Rotation paths and how fast each direction turns (degrees a step)
Each turn is a multiple of 5 degrees from 10 to 175, or 0.
Each row of a path follows its step; steps can be skipped.
path 1
step 3: [ 17  13  -1 -26  -5 -11   0  25   4  13  15   1 -24  -7  16  14  12 -24
 -11   6 -23 -12 -18  -2  12   9  -6  -9  -7  21 -28 -14  12 -20   8   3
   9  -3 -13  -2   8  -3   3  14  12  18  13  10 -13  21  26 -18  28 -26
 -21  12  -3  24  33   2 -14  -8   6  -4  -1   0 -25 -32  18  10 -23  -5
  12  18 -11  12   9  11]
step 12: [-23 -12 -20 -25  12   0  12  -1   7  12 -14   8  -9  -3  30  23   4  -9
 -10 -23  10  25  14 -15 -17 -13 -19 -11   8  -5 -17  -5  13 -26 -14 -10
 -18   4 -29  13 -33   6  13   8  14  10  -4   1 -22   3 -15 -14  14  -4
  28  -5   5  12  22 -17   3   9  11  25   0   6   0 -16   4  20 -14   8
  30  13 -16 -16  -4  26]
step 13: [-11  20 -23 -17  11  -2   1 -33 -13  -3  -4  16  10  13  -5   0 -13   8
   4 -11  12 -25  19   6 -11  -8  38  16  -8  11 -16 -10  36  -1   3   8
 -27  16 -25  -6 -15  -4  -1   2   4   0  10  10  -4 -27   5 -11  -7   1
  15   6  -6  30 -30  11   5 -16 -17  21  13  -3   1 -21  16  34  -3  -2
  16 -16 -16  17   3  13]
step 15: [  7  23   9   4   9  10 -18   0   5  -7   1 -13  -7  -9  16  17 -14 -14
  -6   7  25   1  -4  -4  16  -3 -16  -3  -3 -32 -11 -15  18 -12 -10  -9
   2   6  -1  12  27 -10  12   8   1  28  24  21   3  -5 -17  -5   5 -27
  30 -19  -2  23  16  -9   2   9  -9 -22 -16 -20  -6 -31  -4  11  12 -11
  31 -10  21  -3  43  -9]
step 19: [  1   3  -7 -19 -16  -2   2  17  -3 -13  -1 -11 -13   6   2  10  16 -22
  10   4  14  -3  17 -26  11 -15  13  22 -10   9 -29   4  -9 -12  -8   1
  21 -19   3  -6   5 -34  16  25 -24  29 -10   3   8  44 -12 -10  14 -11
  14 -11 -33  32  -9 -24   1  12  -2  15   6   6 -11 -11  -5  20  -9 -18
   4 -17  12  -7  -8  -3]
step 23: [  3   2   4  10   5   4 -40  -8  10  -6  -1   5   2  18  13   0  -9 -20
  -2   6  18   2 -22   8   4   3  10  11  -7  15 -21 -28 -15 -22  -4  -1
  34  15   6  16  20 -22  22  14  10   1 -10  15  10  21 -15 -23  10  11
  13 -14  -1 -18   2  16  10  18   6 -14  -4 -18  11 -39   6  45  15  -1
   8  24  10 -12   0   3]
step 26: [ -2   8  -7 -18   7  -6 -20  -5 -27 -26 -20   2  -9  19  -8  13   5  13
   7  -3   9  -6  16   6  -8   1   2  -4  -6   8 -12 -18   4  -4  -1   1
   5 -16  -4  -2   1  18  14  -9  36  39  -3  -1  -8  13   7   9  15  16
  -8 -28 -33  13   1  42   5 -29  -7   4  28   9   8 -29   1  29  -3  -8
  -8  -9 -26  11  14 -16]
step 32: [-10  15  11  -6 -28  -2 -23  -3   8  -4  21  13 -12 -14 -17 -12  -2  21
 -12 -16   7  11  -8   1  17 -18   0   3   4  -8   1  -2  12   7  -2 -18
  35 -12 -23  16   1  -4   1  24 -19   6  -9  17 -17  30  -2   7  12   8
  27  -1  -7  32   3 -32  11 -20   7  -5  -6   0 -18 -46  -9  23  15   6
  15   0  11   9  -9  21]
step 42: [ -6  36 -15  -3  39   4 -22   6  31 -17 -17  -1  10   2   8  23   6   8
   5  -8   1  -9  -2 -18  -7 -12  14  17   1  21 -14  -2  22 -11 -10  -8
 -16  -5   2 -18   5 -13  -7   0   7  37  -6  17 -21  15  26   5  -6 -25
   4 -28   9  14  27  11 -20 -14   3  24 -13  -2   3 -11  -1  -9   8 -19
  19  18  -7   1   1 -22]
Speeds:
[-6 -1  2  0 -2  3 -1  0  1 -1  2  2  4 -3  2  0  7  2 -2  0  9  3  1  0
  2 -5 -5  2  2  2 -2 -6 -2  5 -3  2 -3 -3  1  2  0  4 -2  1  0  2  0 -3
 -9 -3  3 -4  3 -3  5 -6  2  4  1 -7 -3  3  1 -2 -6  2 -1  5 -6  0  1 -5
 -8  0 -1  1 -6 -1] | 145
[ 0  4  3 -4  6  6  1  4 -1 -1  0  1 -1 -2 -4 -5  2  6 -3  2 -3  0  1  2
 -7 -6 -1  1  6  3  5 -1 -1  1  3  6 -3 -6 -1  1  3  2 -6  3  4 -9  4 -2
  6  1 -2  1  2 -7 -4  0  0  2 -2 -2  3  1  4 -1  2  0 -5 -6  5  4  4  2
 -1 -5 -1 -2 -1  1] | 95
[-2  0  3 -4 -4  0  2  2  1  1  2 -1  1 -3  0 -2  4 -3 -4  1  2 -5  2 -6
  5  0  6 -1 -4 -5 -4  6 -6  4  4 -1 -4  1 -7 -5 -4  2  2  2  2 -7 -6 -3
 -5 -2 -2 -2  1  1 -4 -4 -4 -1  1  1  0  6  4  1  0  1 -6  1  9  3 -5  0
  1  2  0 -6  4 -2] | 40
[-3  4 -1 -3 -7  0  2 -3 -7 -2  0 -4  4  0  3 -5 -4 -2 -3 -5  2 -5  3  6
  7 -2 -2  1  2  1  4  1  4 -1 -1 -3  7 -1  2 -4  0  1 -5  5  9 -2 -4  1
  3  2  0 -3  0  0  3  1  4 -3 -8  4  0  1  0  1 -4  3  3 -3  2  2 -3  0
  1  2 -2  3 -9 -3] | 80
[ 3  1  0  1  4 -4 -1  1  5  1  1 -5  2  2  2 -3 -9 -1  0 -1 -2  4  3  1
  1  0 -7 -5  7 -7  2 -6  6  1  6  0  1  1  1  2  0  7 -1 -2  1  2 -1 -1
 -7  2  0 -3  5  9  0  0 -1  2  1 -6 -1  6  2 -5  6  2 -1 -5  3  4 -3  1
 -1  2  2  3  4  0] | 125
path 2
step 4: [-13 -23   8  10 -10  11   3   8 -13 -15 -15 -30   9  -5  10   9  12  22
 -12   0  20  22  -1  -3  -8 -26 -20  15  16 -11   4   1   6  33 -13  -3
   1 -17  13  -7   8   0  -6  -5   1  11 -16  15   9  21 -17 -13   3  -6
  -1  -2 -20   0  -5   9   4 -19  -7  29  12 -17  -6   4  -9   2  -8 -56
 -23  -4 -20  -7   8  -9]
step 11: [  2  -9  -9  -1   6 -12   0   4   3  20  -5   3  -3   3 -19 -17  -2  -3
  19  13  -6  -4  31 -25  -8   7   4 -40 -12 -19  -6  19   5 -10   6   1
  12 -13  16  33   2 -13  11  -3   7   0  17  21  -4  10  -7  11  -3   0
 -23 -22 -11  40  -4   1 -25  -9 -23  18  -7  23   2 -10  -4   1 -24  13
  14  -3  23 -21  12  14]
step 12: [ -7 -10  -4   7 -14 -24  -6  -6  -4 -11 -30  10   6   9  -3 -21 -11 -18
  15  24 -52  -3   5  -5 -11   3   0 -12  16  -9 -30 -16  -8  -7   0  23
  15  27  -6  24  20 -10 -19  -2 -23 -13  12   4 -14  18  19   6  -9  -8
  -9  -4 -10  21  -1   8  10 -22  -9  13  -4  15  -8   5 -15  14  -3  10
  10  -4  -4 -10  20 -14]
step 17: [-24  11  16 -14 -15  -2  17 -10  -1   5  14 -15 -10  -6  -2  -2  -8   0
 -12  14 -28 -23   5 -18  10  -9  22   2  14 -18  14   4 -12 -27   6 -10
  -4  35 -15  33  13   3  44 -13   8  -8  -9   8   8   3  -2   9   6 -13
 -30  -9   2  -8  -7  13  21  -8   8   8   2   5  -1 -36  16   3 -11 -15
   1  -1  12 -19   7   0]
step 20: [ 26  -1   9  -9 -11  17  -6  -3 -20 -13  20  -3   6 -21  -4  -5   5  19
   9  -5  10  21  -5   8   2 -17 -20   9  -8  10  22 -13  18  -3 -10 -30
   1   2 -11  31 -10  18  28   6 -15   2   3   7 -21  17  -4 -17 -23  -9
  -5   2   5   0  20  -8 -19  18 -29  30 -23  -4  -1  16 -12   6  -4  15
  17 -10 -16  -9  13  26]
step 24: [  6 -15  -6   2 -17  -7   6  -4 -12 -18 -34  -9 -13   8  -7  26   6 -24
 -16   7 -21   9  15  -6 -29 -17 -23  -8  11   3 -10   2   7   1   7  30
  11   6 -22   0   8 -15 -10  -6   6  -5 -31 -14 -13   8   7  -7 -14  19
  12  14   3 -19  -3   2  -1 -13  -9  13   8  -7  10  42 -22   9 -20  16
 -12 -13  12  -2   3 -26]
step 25: [ 13   6  13  -8 -12  11   0 -11 -22  -3  15  23  -8  19   8  31 -14  -4
  -2  12   6   8   1  -8   0  -5 -33  17  22  30  12   0  -1 -16 -17  28
   7 -10  -8 -15   3  15 -14  -3   4  -9 -17  -7  -5  14  -9 -12   9  26
  -5  16 -30 -11  17   5 -10   3 -15  38   3  -5  17  16  -7  -2  -4 -21
 -29  12  11 -14   5   9]
step 42: [-15 -33 -16 -30   9  28   0  18   3  30 -20  18   3  12   8  12   9  15
  -9  17   0  -5 -15  10   4  17  -9   4   2 -10  11 -19   6   8  15  31
  23  -3   2  -7  -5   0 -12  -9  -5  -9   6 -11  -8  -6 -18  14   5   0
  15 -16 -21  20 -19  16 -18  17 -25  20 -14 -21 -12   6   6   0 -13  27
   0   5  19   3  10  -2]
step 44: [ 11   8 -17  -4   5  -7  -3  -7  19 -16 -31 -19   3  19  -6  12   3  -2
   1  15  -9  -3  16 -26  -3 -14   7   3   3 -17  -9   3   1  13   0   7
  14  -9   3  26  12 -12 -17   5  33   6  -5  20  22  21   9  -1 -27  -6
 -15 -10   7  15  12 -20   6 -18   0   3 -20  -1  -4 -13 -16  17 -18 -40
   4   4 -12 -29  29 -11]
Speeds:
[ 1 -4  0 -1  3 -3 -5  2 -1  0  4  2  0 -1 -7  1  1 -2 -3 -1 -2 -1  0 -1
  1  3  6  2  3  0  2  3 -1 -6 -1  2 -2 -5 -3  4  0  4 -9  2  5  6 -1  0
  6  0 -7  5 -2 -3  2  1  0 -5  1 -5  3  1 -7 -3  3 -1  4  2 -1 -4 -2  0
  4  4  8 -9  2  5] | 130
[ 0  0  4 -2 -1 -5 -3 -3  0 -3 -1 -2  1  0  2 -4  4  1 -1 -7  4 -3  3 -1
 -6 -7 -1  3 -2  9 -5  4  8 -4  0 -3  4  0 -6 -5  2 -3 -5  2  3  2 -6 -3
  5 -2 -1 -3  2  0  2 -2  2 -2  2 -5 -4  2 -1  7 -4 -3  4  1  0  1  0 -6
  3 -4 -2  4  0 -2] | 70
[ 5 -8  2  8 -4 -4 -3  4  5  1  2  0  3 -5  1 -4  4  3  5 -1  0  2  3  4
 -4 -3 -8  1 -1  2 -5  0 -2 -1 -2 -2 -1  1  1  6  2  6 -2 -7 -5  1  1  3
 -4 -3 -4  2 -4  2  1 -7 -3  2 -4  1  0 -1  0 -2  5 -1  2  1  3  0  4  0
  2  7 -1 -2 -3 -6] | 40
[  1   3   1   3   2  -1   4  -3   1  -2   6  -6  -2  -2   3   2  -5   3
   3   1   1  -3  -2  -4  -2  -1   1   4  -7  -1   3   3  -1  -8  -3   2
   3   4  -2   0   0  -2   0  -1   2   2  -1   5   3   0  -6   7   0  -2
  -3   2  -1  -6   1   5   1   4   5  -1   7  -1  -5   5  -4  -3   1  -1
 -11   2  -2   5   0  -4] | 35
[ 2  3 10  0  3  2  1 -2 -7  1 -1 -4  5  4 -2  2  0  0 -1 -5  8  6 -1  7
  0  1  1  1  3 -2 -8  4 -3 -4  2  6 -3  0  1  2  2 -4  2  2 -2  2  1  2
  0 -1  3 -3 -1 -1 -2  0 -7  1  7 -2 -1  0 -1 -2  2 -2  0 -6  1 -4 -9 -1
 -2  9 -2  1 -4  1] | 120
[ 4  2 -8 -6  4  4  2 -5 -5 -2 -1 -1 -3  3  0 -5 -2 -2 -6  2  0  3 -5  2
 -6  3 -6 -3 -1  3 -6 -1  1 -3  4 -3  3  2 -1 -3 -8  7 -4 -2  3  3  1 -2
 -2  2  1  4  1 -1 -4 -5 -2  3  0 -2  1 -5  7  0  5  4  6 -4 -3 -2  3 -1
  0  5  0 -2  4  0] | 110
[-5  2 -1  6  1 -1  0  2 -6  6 -9  1  0  1  1  6 -1 -2 -1  6  0 -4 11 -1
 -4  3 -7  0 -2  0 -3  4 -4  1 -3  0 -1  4 -5  4  0  0 -1 -2  2  6 -2  1
  1  4 -3 -6  4  0 -7  1 -4 -2  0  1  0  3  2  0 -1 -2 -3 -2 -5  1  5 -3
  5 -2 -1 -4 -2  4] | 55
path 3
step 6: [ -2   3   4 -18 -12   6 -29   0  10 -20  -2  -4 -30   3  -9 -19  -8  -3
  17  -2 -18  35 -12 -11 -14   8  42  30  -6 -15 -37  -5   1  -9  -3  17
  -7  -8  -7   1   7   3 -15 -10  -2  -4   2 -20  28  -1  31  26 -11  -6
  -2  12  14  -5  15  -8   1  17  -2 -11  -3  12   3   2  -4  -4  13  11
  -9  -7  -4 -23  -2  20]
step 11: [  7  27  15 -13  -3   1  13   6  -6   0  -7   6 -15 -10 -14 -11 -22 -20
  29 -19 -22 -24  -6  10  -4 -28   3 -12 -22 -20  30   5 -16   7   0 -11
 -24  14   8   6   6 -26   3   1  -3  -5 -17  -2  -8  19 -15  14  -4  10
  -9  16   7 -11 -37   4   1   1 -13  24 -19  15   6   0 -11 -17  -9  13
 -21 -16   7 -13  16   6]
step 13: [-18  -7  23 -23  -3   1 -17 -12   7   8  -5 -20 -27  -7  -9   8   8   8
  25   9  10  -9  17  25  14   7   7  -6   1  -4  14 -38   0 -22  -3 -10
  -9  17   4   4   2  39 -14  18  -4 -11 -11 -11  12 -34   2   7 -21  -4
 -33 -14   0  18  16  15  18   7 -11   3   8  -3 -12  18   7 -13 -10  -6
  -5 -10 -18  -3  16   2]
step 16: [ -9 -12   7   7   3  23   6  -6  -4   6   0   1 -15  28 -27  -7   2  -6
 -13   4  24  23   8   0  -6 -14  -2  -2 -32   6   4   1   1  -3  12   3
 -12  27  14  24 -13  32   0   8 -32  -9 -25 -12   5  -4  -8  -1  -1   2
 -26  21 -29  25  21  18  12  31  12  12   6   6  11   0  13  -5   3  10
  23  -7  -2 -16   3 -11]
step 25: [ -3  26   7   8   2   6 -17   3  -4  -1   0  12  -7  19 -13   1 -36   0
  15 -10  -9 -33   3  -6   5   2  -6   1 -18 -15 -10  17 -24 -11   5 -22
  11  -4 -11  -8  -7   7  -7   7  15 -20   4 -45   7  12  19  20   2  13
   0 -22  11  -7   3   6   3  38  -3 -11  -1   8 -13  14   5   4  18  20
  -9  -8 -29 -17 -17  22]
step 26: [ -6  21   4  -6  -8 -18 -24  -2 -24   9   0   4  -9 -20 -20  -3 -10 -10
 -30  -6  20   8   8  -4  11  -8  18  -7  -9   5  -6  40  -7 -31   3  -7
  22  -2   3 -11   3   3   5  26  20 -10  -2   0  21  -6 -19  19 -10 -16
 -16  -2   4  -9  -7 -10  -1  10   4  -8   1 -16 -32  -9   3   1   4  28
  -8 -27  25 -23 -12  -6]
step 36: [-10  31  15  18  11  -1  -7 -13   1  22  -5   0   0  30 -17   6 -23  -2
  17   7 -21  -1  -1 -35  -9   9   7  24 -11  -7  -1  16   2  15   6  -3
  -1  12  -4  19 -28 -12 -14  13  -7 -10  25 -42   4  -1 -27  12  13   9
  -6   6 -12  11   2  -6 -14   9 -16  10 -14   0  -8  -2 -14 -19   4   1
 -26  -7  -5  -4   4  29]
step 42: [  0 -11   1 -13   2   1  -1  -5 -24 -13 -16  15 -10  15  -8   1   4  -9
  16  12 -10  13 -21   5   2  -3   6  15  -8 -10  -3  18  -2 -14   8   5
  11  -7 -20   3  18  26  -3 -11   3  -8  12 -23  13  -3  11  30 -15  -7
 -29  18 -11   4  15   2  -2  34 -12   1  39  41 -10  30 -13   3  14   2
 -24  -2  -5   2  15   4]
step 43: [  4  15  11  -4  28 -26  30   0 -26 -20   1  -3 -32 -11 -21  -2  -4 -22
 -13  -9  -1   3  -8   8  -1 -17  22  -3   7   2  21  24  24  -6  -4 -10
 -14   5   0   5 -17  21 -12   6  24 -22   1  -5  15  11   2   6 -10  10
 -32 -11 -12 -21   8   1  24   8 -18   7  -3   4 -14 -14  11 -28   7  -7
 -15  -8   2  -3  21  -5]
Speeds:
[ -3  -3  -4  -6   0   0   0   0  -1  -3  -4  -1   1   5   0   2  -4   2
   0   1   1  -5  -2  -4  -6  -5  -5   1   1  -3   2   0   2  -2  -5  -7
  -1  -3  -3  -4   3  -6  -4  -1  -2   0 -11  -2  -3   1   0   1   0   1
   4  -1  -2  -2   6   1  -1  -2   3  -6   1   5  -3   2  -4   6   3  -4
   6  -3   0  -7  -6   1] | 110
[ 0  4 -3  1  3  0 -3  4 -5  4  7 -2 -5  5  5 -7  1  3  1 -7 -3  3  5 -5
  3  0 -3  3 -4 -1 -2 -5 -2 -5  1 -3  1  1 -3  0  2 -2  2 -1  3  4  3 -4
 -5  4 -5  0 -2  0 -7  9 -4 -3 -3 -6  2 -1  0 -4  3 -2  2  0 -1 -1  3  0
  6 -2  0 -2  1 -5] | 70
[-2  3  5  5 -4  1 -6  5  5  5 -3  4 -1 -4  2  4  1  4  2 -5  3  4  5  7
 -2 -2 -1  1  0 -1  2  3  4 -1 -1  1 -2 -5  3  5 -3  1  3  1 -5 -2 -1  4
  1  0 -7  4  2 -5  2  5 -3 -2  2  2  7  1  8 -5  1  3 -3  1 -1  7 -1  2
  4  5  6  2  1 -2] | 100
[ -5   1   0   0  -1   0   3  -4  -6  -2  -6  -4   6  -2  -3   0   5   3
  -1   2   7   3  -2  -5   1   4   0   6  -4  -3   0  -2   4   4   5  -1
   1  -2   3  -4   2   0   2   4  -1   5   2  -4  -2  -3  -1   3   4  -6
   1  -2 -10  -2  -2  -1   4  -1  -4   4   8   3   5  -1   3   5  -7  -1
   0   1   0   3  -3  -3] | 55
[ 0 -4 -4  3  4  3  1 -1  1  4 -1  2  6  1  1 -4 -1  2  1  1  4  1 12  4
  2 -7  6 -2 -4  4  4  0 -4  3 -2 -2 -1 -1 -7 -3  8  4 -1 -3  3  1  2 -5
 -1  4  3  1  3 -4  2 -7 -3  3  0  2  2  6  2  9  1  2 -5  1 -3  1  4 -2
  2 -1  1  2  1  0] | 85
[ 3  2 -2 -1  3 -3  0 -3 -1  1  0  0  1 -6 -2  1 -1  5  9  0  2 -2  8  1
 -1 -1  1  3  2  1  2 -6  1 -1  2  5  5  5 -2  1  2 -6  5 -1 -4 -3 -4  2
 -3 -1 -6 -6 -2  7  6  1 -5  0 -8  2 -7 -6 -1  1  2 -2 -4  0 -4  1 -4  1
 -7  2  0 -5  0  2] | 40
